In the rows, 128 means zero.
Which row each row swaps with, under one turn or mirror:
The rows were stretched afterwards, more along some directions than others.
j365: [138 132 148  96 156 102 126 109 131 130 120 157 132 108 109 129  85 139
 134 131 130 126 104 167 170 118 148 110 141 116 106 102 139 147 115]
j710: [ 99 152 126 120 105 121 140 158 122 137 125 138 121 135  96 149  62 155
 125 119 129 124 134 135 169 111 148  83 132 121 107 120 139 149 127]
j845: [ 94 128 120 125 134 132 134 147 144 143 146 124 121 160 112 143  90 134
 140 123 134 124  99 133 140 115 129 116 141 115 137 114 106 143 130]
j725: [131 129 129 170 121 107 140 148 140 124 114 129 140 143 111 146 136 119
 142 129 130 141 119 128 153 127 138 152 122 102 100 153 119 155 147]
j82: [100 137 113 128 139 154 139 159 127 138 145 117 114 151 101 131  71 135
 133 117 139 146 124 126 134 137 107  96 136 147 123 105 114 152 119]
j363: [171 136 124 121 122 128 146 110  93  83 119 162 122 126 125 110 126 148
 122 121 111 118 132 130 143 126 120 124 128 116 115  90 128 122 121]
j83: [148 132 132  97 159 138 136 134  99 100 123 147 116  87 126  97  91 136
 123 119 129 140 139 166 139 134 119 117 125 151 108  77 140 138  78]
j703: [152 133 134  98 167 135 138 128 108 106 122 146 119  90 120  99  98 128
 124 128 133 150 127 172 137 134 118 124 132 151 103  71 133 141  87]
j8: [138 127 122 122 161 141 143 152 105  98 122 131 114 112 128  90 103 123
 136 124 128 147 130 161 131 139 128 131 112 139 111 105 131 143  91]
j13: [102 141 111 127 135 117 147 164 151 148 132 124 138 137  75 130  89 119
 119 125 136 126 124 118 160 116 141  97 146 136 113 118 162 163 125]
j153: [136 138 124 180 112 115 136 149 148 122 114 130 146 132 109 144 123 132
 134 130 133 158 122 120 160 134 119 139 144 111 103 142 122 159 136]
j52: [145 143 125 176 107 115 135 147 144 123 113 133 140 132 100 151 118 132
 128 125 127 160 123 132 142 132 125 128 150 113  98 128 125 155 137]
j956: [167 131 128 125 118 131 152 107 100  78 105 162 132 116 135 108 129 146
 121 124 105 117 127 130 140 131 111 128 133 107 122  95 128 129 114]
j829: [127 119 134 150 137 123 145 157 129 120 123 120 134 137 125 132 132 112
 154 123 131 145 117 148 137 129 141 161  97 111 113 139 105 145 121]
j819: [129 145 104 143 117 135 127 159 125 133 128 128 112 127  93 121  78 141
 126 118 139 164 132 134 139 144 105 102 165 152 106 101 134 163 130]
j528: [136 128 141 139 156 124 123 130 143 140 137  98 138 131 110 153 114 116
 144 136 150 172 104 156 137 139  96 140 141 144 104 110  97 150 113]
j450: [117 139 104 129 132 150 134 157 123 132 135 125 111 131  96 125  77 138
 124 122 134 157 133 131 126 148 100  98 147 158 112  96 125 157 120]
j825: [107 151 124 112 122 117 146 156 136 148 135 134 127 143  77 143  75 137
 115 111 128 120 132 138 159 106 153  84 143 136 110 101 158 146 129]
j17: [152 128 113 123 143 124 139 121 107  96 107 163 127 122 129  91 131 148
 124 135 111 125 111 138 137 145 129 144 134 113 129  84 128 136 133]
j22: [144 123 108 120 139 130 131 121 111 105 114 158 132 113 129  89 120 144
 125 132 111 132 114 139 125 151 130 143 139 107 129  91 132 144 124]
j768: [129 133 144  99 150  97 127 112 139 146 124 152 143 119 109 139  94 139
 132 133 137 116  96 155 175 114 154 112 141 106 114 105 132 149 123]
j114: [125 123 125 151 151 134 143 158 124 101 124 119 125 127 125 109 117 115
 150 135 133 154 124 155 129 136 128 158 106 120 114 132 116 148 104]
j485: [116 112  96 131 166 121 121 156 145 144 128 136 136 142 108  98 112 125
 137 142 136 148  87 142 128 151 140 148 143 114 135 108 133 164 131]
j6: [100 127 138 118 136 105 142 127 154 153 137 130 146 155 108 155 100 131
 143 128 134 116  90 133 164 109 146 122 135 105 125 126 114 152 138]
j473: [141 134 127 170 114 108 133 151 139 118 117 132 140 141 110 148 130 126
 144 128 129 154 121 134 149 129 135 148 133 107 105 138 126 152 142]
j524: [172 134 154 131 137 127 159 117 127  97 126 132 127 117 117 139 139 106
 126 121 138 126 140 139 143 102  99 127 133 143 106  99 123 125 105]
j333: [128 111  94 125 157 124 126 140 127 126 122 150 136 125 116  93 112 137
 137 136 125 140  94 139 136 156 130 148 133 105 133 104 128 157 123]
j922: [135 137 148  99 161  96 128 104 137 140 117 149 135 115 104 138  88 142
 129 129 130 126  92 174 171 120 149 108 148 115 104  94 131 149 119]
j619: [116 130 139 117 143 101 139 120 155 158 128 140 146 145  99 150 102 130
 136 134 136 112  86 142 170 110 156 115 143  97 118 126 124 146 136]
j215: [130 131 146 103 156 104 134 109 139 144 125 147 141 120 102 132  89 132
 133 127 138 120 100 159 174 112 148 112 152 111 110  99 138 149 118]
j307: [128 134 127 173 120 109 142 156 146 127 117 126 143 142 105 147 133 118
 140 130 136 151 119 127 152 124 140 150 121 104 101 147 113 157 145]
j966: [117 125 126 143 160 126 109 149 136 142 130 103 125 134 119 136  89 121
 159 133 152 186  98 167 134 154 124 140 126 128 103 127  98 164 116]
j414: [153 130 155 138 154 123 136 124 147 130 134 111 132 129 112 149 118 105
 140 124 150 156 116 155 135 118  97 132 149 151 104 105 110 141 108]
j598: [117 122 117 117 158 115 145 151 154 153 132 133 144 136  91 123 100 115
 126 125 132 125 102 132 149 128 148 118 141 128 126 106 161 155 118]
j184: [127 146 108 138 121 146 130 157 121 127 128 128 111 128  99 122  76 145
 121 124 133 167 134 138 123 149 105 101 161 154 104  90 128 163 126]
j537: [ 95 127 116 121 128 137 135 152 128 146 146 119 117 169 118 138  85 139
 146 118 133 125 100 131 136 127 132 114 129 115 141 119 105 142 136]
j461: [121 114 103 126 163 125 127 141 141 136 122 137 140 126 115  96 113 126
 133 139 131 146  93 135 126 157 133 147 141 112 133 106 133 163 120]
j303: [111 117  98 130 168 126 123 157 147 148 130 137 137 136 106  93 108 120
 135 142 135 149  91 138 122 151 140 142 140 122 136 108 136 165 128]
j121: [121 146 105 129 134 149 131 157 122 129 135 133 113 124  95 118  74 141
 116 120 137 158 137 130 131 145 102  93 151 162 111  90 131 153 115]
j782: [121 131 142 108 145  98 132 111 147 150 126 145 143 131 100 148  96 138
 134 128 135 114  89 153 179 111 153 113 147 101 117 109 128 144 129]
j489: [118 111  99 133 167 122 130 159 150 146 128 139 133 139 104  99 111 119
 138 135 131 144  90 147 127 147 144 145 145 118 135 105 139 165 130]
j520: [121 127 139 104 145  98 130 109 146 150 125 143 140 135 105 138 102 132
 140 128 133 107  90 141 171 113 153 115 142 101 128 120 134 144 130]
j261: [135 147 106 158 117 129 123 154 125 123 115 133 130 136 102 131  91 143
 120 126 132 166 128 126 142 146 102 110 167 136 108 103 133 160 140]
j147: [132 115  96 130 154 125 122 141 126 128 117 154 134 122 122  92 113 136
 137 134 125 143  91 136 137 157 131 141 135 105 132 101 122 153 128]
j192: [130 145 108 136 121 141 125 159 117 128 133 127 110 124 101 127  75 143
 121 119 136 163 134 133 133 145 101  96 153 156 110  92 126 154 121]
j971: [128 149 107 136 124 143 131 163 119 129 134 128 110 133  99 123  73 143
 119 121 137 166 130 135 125 144 108  97 157 155 107  88 127 156 123]
j962: [ 93 125 127 124 138 123 141 139 159 147 135 126 141 158 112 146  99 130
 140 132 137 118  94 127 158 114 136 120 130 101 130 133 112 155 134]
j539: [ 95 151 131 117 113 119 120 147 116 141 127 131 119 133 111 152  55 158
 140 120 139 144 126 149 167 128 150  92 126 118  99 128 120 160 127]
j866: [ 98 145 129 126 122 118 116 143 118 139 121 126 122 125 111 150  52 160
 149 126 135 161 111 157 171 139 141  99 125 114  99 128 106 157 122]
j495: [113 117 132 117 145 103 134 120 154 151 132 135 141 154 106 146 108 124
 145 128 137 109  84 135 164 113 151 124 136  96 133 128 123 147 137]
j889: [114 146 107 128 135 148 128 162 123 135 138 129 115 131  97 119  71 139
 121 123 135 161 131 131 123 146 104  96 149 163 115  91 132 155 119]
j894: [132 139 124 178 113 104 136 152 147 135 113 131 140 143 102 150 118 128
 133 123 132 157 115 128 150 132 134 133 147 112 105 137 123 158 151]
j474: [ 99 124 132 121 147 103 134 132 154 156 134 136 144 156 103 152 104 130
 144 127 136 117  84 135 164 113 153 124 131  97 129 124 113 148 143]
j251: [156 130 117 117 122 131 140 105 103  94 114 156 123 119 133 107 121 148
 122 132 109 119 120 131 132 142 117 135 133 110 126  95 118 125 125]
j586: [ 98 149 132 121 115 122 130 148 115 134 126 136 114 140 112 152  54 161
 135 120 134 142 124 145 166 125 148  90 122 115  94 130 119 159 124]
j66: [140 149 120 170 130 124 125 148 141 127 120 135 128 136  96 145 104 136
 122 132 133 162 128 129 139 146 117 119 147 133  94 123 130 156 144]
j738: [143 134 148  89 160 108 128 111 122 132 119 157 132 102 108 124  87 138
 125 130 131 132 105 170 157 122 145 110 144 124 110  82 139 145 105]
j225: [129 114 104 130 163 126 125 140 138 134 121 144 138 124 114  97 111 132
 133 138 124 144  93 146 126 158 136 145 142 111 131  98 133 159 123]
j853: [ 92 149 124 128 114 130 126 147 115 143 129 117 118 139 106 149  51 158
 143 125 140 153 121 149 165 132 139  95 132 113  96 128 108 159 124]
j373: [177 143 151 130 123 129 159 114 108  86 120 151 126 116 123 129 136 125
 118 122 122 116 146 127 145 107 110 119 126 133 115  97 127 117 111]
j928: [ 96 147 131 121 128 118 121 142 120 135 118 128 118 132 113 148  55 160
 142 127 131 153 112 168 164 136 147 103 128 114  92 127 113 164 123]
j846: [128 134 148  99 147  95 132 112 138 147 123 149 138 128 106 143  90 143
 135 127 136 119  93 154 175 110 159 108 145 104 113 105 132 149 122]
j40: [101 152 123 122 101 128 150 161 125 134 130 136 119 134  91 152  68 150
 121 116 130 128 139 132 166 110 140  86 135 133 102 116 138 150 124]
j19: [145 136 145  97 170 106 124 114 129 128 119 160 138 102 113 122  95 133
 129 135 137 130 107 161 166 125 138 110 140 122 107  90 140 149 107]
j361: [139 126 144 141 166 121 126 139 150 134 135 109 136 128 109 151 119 107
 144 130 148 174 107 159 130 132 101 141 139 145 102 107 102 152 111]
j124: [171 140 145 129 120 122 156 111 102  93 118 155 124 120 122 132 127 137
 119 113 114 106 137 133 156 110 111 119 132 128 111  97 125 115 121]
j464: [ 99 146 127 128 134 122 104 152 118 142 125 124 117 131 117 143  60 150
 153 128 143 168 115 160 152 147 143 107 125 116 101 128 108 160 124]
j31: [171 135 160 121 134 128 160 121 120 102 128 131 127 119 115 141 131 110
 127 116 131 124 144 144 141 106 103 125 126 152 102 102 127 128 107]
j97: [134 129 123 121 161 142 144 153 104  99 125 139 111 110 126  85 101 122
 135 121 130 149 132 167 129 134 138 136 113 142 106  98 132 148  93]
j774: [148 133 143  91 161 114 120 113 121 131 121 149 124  94 117 122  86 139
 129 125 135 138 106 175 157 128 143 114 147 125 101  84 133 148 100]
j352: [139 151 114 167 112 128 126 153 133 128 122 129 132 127 100 139  89 141
 121 126 132 169 129 128 141 145 106 107 162 137  99 109 127 161 137]
j475: [104 138 128 122 134 124 107 146 116 138 122 115 121 124 124 146  60 149
 153 125 144 174 107 161 155 150 136 115 127 117  92 125 101 171 115]
j269: [146 126  99 132 153 134 127 124 122 115 114 162 130 114 115  90 123 137
 116 134 120 132 111 135 127 150 131 136 144 106 127  94 130 139 125]
j650: [131 123 130 157 133 122 145 155 128 112 121 116 133 136 125 134 131 113
 148 126 135 147 121 145 141 125 133 156 107 110 114 134 111 140 117]
j642: [104 154 128 119 113 124 149 154 127 138 131 133 120 140  90 146  68 144
 118 119 132 116 138 128 170 109 142  81 139 133 104 124 150 149 129]
j941: [109 119 106 126 166 122 140 164 157 157 137 129 136 145  85 110 110 112
 129 137 139 137 100 141 134 131 150 135 147 124 127 107 150 166 130]
j644: [ 97 149 133 120 114 122 129 144 119 138 125 130 120 137 111 155  55 160
 140 125 138 143 120 140 172 125 147  89 124 110  95 136 115 161 120]
j494: [129 127 118 127 149 138 147 156 106 104 121 126 122 118 126  99 111 123
 139 129 130 149 128 155 130 137 134 142 104 128 107 109 120 144  97]
j775: [ 97 154 134 114 110 124 144 148 115 135 126 138 122 144  99 152  57 151
 131 110 127 129 134 138 166 115 145  82 130 126 100 122 133 149 127]
j850: [172 138 134 129 118 132 155 108 105  79 115 158 126 109 128 121 133 138
 123 123 116 116 140 124 152 121 105 122 126 122 113 100 123 121 113]
j256: [139 147 117 171 110 110 135 155 142 127 113 136 138 132  96 141 103 130
 125 125 130 162 124 126 151 136 125 121 154 129  98 119 135 161 146]
j659: [173 140 147 118 122 126 156 106 100  88 119 152 125 122 126 125 124 138
 118 116 113 104 140 132 152 112 111 120 128 127 118  97 131 114 116]
j717: [128 130 144 105 148  92 131 109 142 151 121 144 142 126 106 140  98 141
 131 130 136 117  87 151 178 115 154 113 146 103 116 107 129 149 126]
j458: [ 94 135 112 127 118 149 141 164 134 139 146 116 106 158 108 143  83 136
 138 123 140 150 117 130 125 128 121 108 137 136 115 111 102 155 131]
j268: [132 144 109 137 123 136 119 155 123 132 126 138 115 122  97 126  79 140
 123 119 132 165 136 136 132 150 108 104 159 150 102 100 142 158 129]
j477: [ 97 140 130 131 132 126 113 147 123 143 121 120 120 129 116 143  57 148
 149 130 144 167 108 155 154 147 141 106 123 113 103 137 102 166 118]
j406: [ 95 154 126 127 105 123 138 162 124 136 129 138 121 138 100 156  59 154
 134 120 133 140 130 136 168 115 144  89 127 122  98 127 126 158 128]
j322: [105 136 121 139 144 127 107 149 128 141 127 112 124 123 121 142  71 142
 150 134 149 183  99 163 147 154 128 125 126 116  99 131  95 169 110]
j592: [149 134 136  88 162 116 126 114 110 118 120 147 121  97 118 106  91 135
 127 125 135 144 111 174 148 131 131 117 147 138 108  75 139 150  96]
j651: [102 155 126 118 109 121 151 154 126 142 136 128 121 143  89 146  68 144
 122 118 130 119 135 132 165 108 151  84 136 133 103 123 145 150 129]
j681: [108 137 119 124 142 118 154 167 159 154 134 136 143 130  74 133 100 112
 116 124 140 127 126 121 153 115 145 106 144 138 108 114 164 167 129]
j355: [109 137 118 119 135 116 153 161 149 155 134 135 134 133  79 124  90 122
 114 117 131 118 122 136 154 109 157 103 154 137 118 104 164 153 126]
j883: [115 124 141 115 145  98 131 118 156 152 127 142 143 143 103 149 102 128
 140 128 137 109  90 136 169 107 151 113 139  98 127 124 126 147 136]
j508: [135 130 136 168 125 116 140 149 138 116 118 127 144 140 119 145 137 115
 143 134 132 149 124 127 141 127 136 153 111 103 112 146 115 147 131]
j861: [ 89 127 119 125 127 135 138 146 139 145 146 114 129 167 111 154  83 136
 141 124 136 131 104 120 143 125 121 109 129 119 126 127  99 153 135]
j700: [125 108 101 128 165 121 123 147 140 132 123 145 136 123 117  94 118 123
 137 139 130 143  94 139 129 153 140 151 134 109 134 109 134 163 123]
j10: [171 140 136 128 111 123 150 111  99  87 113 158 124 109 131 117 128 144
 118 117 115 115 139 128 143 122 114 128 130 113 120  89 122 122 124]
j3: [168 135 126 119 123 127 156 109  97  85 112 165 126 120 130 111 129 148
 113 128 109 107 131 125 143 127 116 124 128 112 119  96 129 124 123]
j874: [ 95 150 129 118 109 124 133 145 118 133 127 133 118 140 103 153  57 155
 135 119 134 135 127 144 171 121 147  90 129 117  96 128 125 156 127]
j770: [148 135 127 171 109 105 138 146 137 119 110 130 142 134 113 139 129 125
 134 131 133 144 123 121 152 131 130 144 135 100 107 139 129 158 148]
j566: [162 137 148 135 150 122 147 123 132 108 131 117 130 118 103 135 126 108
 133 127 142 149 127 150 141 116  91 128 144 157 108  90 116 132 106]
j183: [120 119 127 148 159 117 108 151 148 147 133 103 130 137 117 141 106 115
 159 137 159 181  91 160 136 144 123 145 133 125 105 128  94 168 121]

j566 is swapped with j114
j928 is swapped with j922
j22 is swapped with j352

